500 stands for zero in the data rows.
Some points, one per row:
[652 449 365 181 339 424 305 466 655 866 481 179 507 404 814 225 614 711  76 483]
[478 539 391 325 467 349 457 551 548 571 466 444 530 360 594 475 527 580 350 491]
[596 378 686 752 367 781 391 339 498 565 581 459 411 852 485 373 524 465 576 470]
[442 565 526 580 632 481 615 550 464 337 489 613 474 426 367 653 421 359 643 544]
[600 387 633 617 351 647 373 358 533 606 586 417 428 767 589 334 552 545 440 435]
[463 518 673 797 523 672 544 456 401 307 555 663 466 696 352 600 470 363 810 491]
[456 584 253 121 593 171 535 663 540 561 338 402 577  85 571 571 516 579 313 557]
[624 511 210  11 395 261 348 526 719 858 422 170 571 213 879 320 622 739   0 512]
[483 597 227 138 583 207 520 647 598 627 385 446 597 111 610 539 515 587 239 545]
[508 502 409 340 489 374 529 527 500 566 451 434 505 351 608 513 523 545 393 493]
[413 592 424 469 630 370 602 637 437 404 476 631 535 320 398 633 459 451 537 547]
[546 481 448 425 451 482 455 512 512 577 493 424 507 451 564 440 538 543 414 491]
[475 525 499 436 543 468 495 534 521 551 489 437 481 466 550 476 511 531 447 493]
[567 389 848 902 343 850 388 247 439 471 654 526 400 999 454 393 468 433 723 467]
[471 556 344 341 639 359 626 626 496 453 408 532 539 248 433 640 518 529 475 539]
[550 443 556 493 395 565 445 410 534 559 520 409 513 595 533 409 527 552 427 506]
[545 475 508 442 425 512 364 483 530 606 528 397 465 535 622 395 545 552 419 487]
[480 577 228 141 581 207 533 632 615 623 383 456 605  75 583 533 562 591 244 599]
[506 487 593 647 460 595 528 457 438 458 543 552 478 626 453 506 447 439 598 483]
[411 623 328 296 637 260 596 637 470 417 404 541 526 182 439 642 495 466 432 562]
[584 406 807 901 336 867 368 295 447 469 618 559 388 999 449 399 458 402 707 426]
[497 463 626 710 486 656 514 465 467 414 568 579 451 718 419 538 461 420 621 484]
[471 648 149   0 602 105 531 711 630 647 362 380 599   0 664 513 576 653 165 569]
[429 497 688 905 592 685 593 466 362 225 620 750 465 770 202 648 421 352 887 505]
[316 612 456 538 722 383 718 692 384 209 478 753 537 227 199 785 419 341 747 592]
[498 619  13   0 579   0 482 742 702 722 299 285 615   0 786 488 586 740   0 552]
[528 600 179   0 504 142 478 604 658 747 359 257 544  72 747 410 558 726  70 508]
[416 577 469 563 656 430 665 625 413 270 461 661 530 320 301 690 420 377 712 572]
[412 576 382 391 651 354 604 676 471 412 444 589 561 252 376 615 476 484 509 558]
[485 442 722 800 533 687 565 449 384 286 566 719 454 742 260 598 402 320 835 479]
[573 537 173   0 430 174 422 592 653 813 378 248 587  84 820 353 581 737   0 518]
[431 437 820 999 547 838 622 410 338 169 592 765 466 852 210 643 374 268 999 464]
[572 443 610 546 377 650 373 415 548 607 528 407 457 672 617 378 534 526 429 443]
[352 490 730 999 674 685 681 500 291  47 619 926 451 769  51 751 331 182 999 495]
[442 567 458 464 645 419 620 621 435 336 463 616 540 339 397 650 483 406 625 550]
16 more points follow, each with its number after it:
[531 402 619 582 404 651 392 382 535 543 537 435 481 673 539 378 542 516 490 457] 0
[589 530 264 103 414 313 377 562 672 802 411 228 564 251 860 357 579 726  54 525] 1
[459 476 625 666 521 618 497 439 472 377 531 600 431 647 418 513 484 399 658 488] 2
[574 452 547 573 439 564 450 463 513 542 555 430 478 629 557 428 498 501 452 474] 3
[498 460 747 850 459 763 493 387 411 321 628 615 426 814 341 527 432 386 782 480] 4
[499 536 341 207 512 290 494 563 596 598 426 421 526 211 609 482 547 598 316 527] 5
[620 447 442 327 391 444 385 459 613 717 486 277 511 475 723 362 576 614 208 470] 6
[527 438 675 756 426 685 495 381 464 421 602 538 466 775 467 479 500 426 657 449] 7
[500 498 433 358 472 398 459 548 556 591 453 410 518 387 585 468 536 590 306 513] 8
[540 473 466 374 389 504 405 437 566 654 556 372 509 531 679 372 549 607 314 490] 9
[592 347 925 999 307 984 367 196 401 439 695 530 376 999 392 360 436 376 773 409] 10
[515 429 855 995 441 870 480 342 344 302 609 633 427 979 314 492 470 338 844 445] 11
[478 533 503 517 518 481 483 516 493 458 487 561 501 513 449 558 496 483 549 492] 12
[512 511 531 510 453 523 471 477 502 560 499 482 521 590 562 465 491 509 482 458] 13
[541 483 499 491 467 485 397 486 509 571 525 410 452 515 574 412 523 553 431 527] 14
[474 594 279 179 539 259 521 592 608 627 419 395 575 209 643 470 539 606 270 516] 15
Which of these numbered points is nearest to each point below, looking only along the 2 directions in which the first points spread most? Its number follows each.
[415 543 488 478 589 456 576 592 452 406 471 629 480 388 386 582 474 458 612 516] > 12
[543 538 227   0 425 262 437 545 645 768 386 249 567 184 815 347 593 735  52 498] > 1
[592 354 862 999 395 936 444 268 405 433 678 565 406 999 388 457 439 404 803 424] > 10
[487 524 429 339 497 386 514 534 552 557 446 461 484 355 529 515 530 548 423 547] > 8
[512 575 283 130 583 216 545 645 590 611 381 401 531 128 621 536 533 579 245 542] > 15
[454 544 431 470 635 405 586 593 491 367 478 610 518 365 406 648 471 464 584 533] > 12
[580 432 594 602 386 636 408 392 531 631 562 390 460 729 628 388 547 567 415 446] > 0
[486 528 525 561 535 510 553 505 483 421 488 575 508 527 459 534 477 471 558 483] > 12
[519 469 623 701 423 687 455 399 479 464 555 514 446 734 466 450 506 476 636 498] > 7
[615 415 690 652 329 713 360 308 486 600 559 374 429 784 611 338 559 568 528 449] > 0
[525 478 470 445 440 549 457 445 516 589 487 406 506 528 588 454 554 499 393 485] > 14
[383 579 439 490 637 389 604 597 478 363 451 638 518 316 345 675 461 428 619 561] > 12
[471 509 506 553 555 494 557 515 455 422 506 586 534 475 416 560 470 434 632 503] > 12
[602 470 391 215 363 452 363 470 620 783 490 297 481 412 750 383 574 655 182 472] > 6
[456 573 401 344 536 380 511 575 529 549 447 467 543 356 556 533 544 547 408 509] > 8
[491 342 999 999 483 999 557 263 223 124 737 870 382 999  68 584 374 167 999 435] > 11
[454 517 481 494 572 452 541 548 482 446 509 532 515 391 454 593 492 472 513 522] > 12
[502 508 404 418 560 410 482 518 537 557 479 452 539 390 549 484 507 606 416 512] > 8
[487 411 739 892 462 747 513 411 433 367 602 671 467 852 302 517 451 360 814 489] > 4
[359 568 415 422 690 273 701 657 453 321 419 646 571 209 321 728 447 429 584 543] > 12
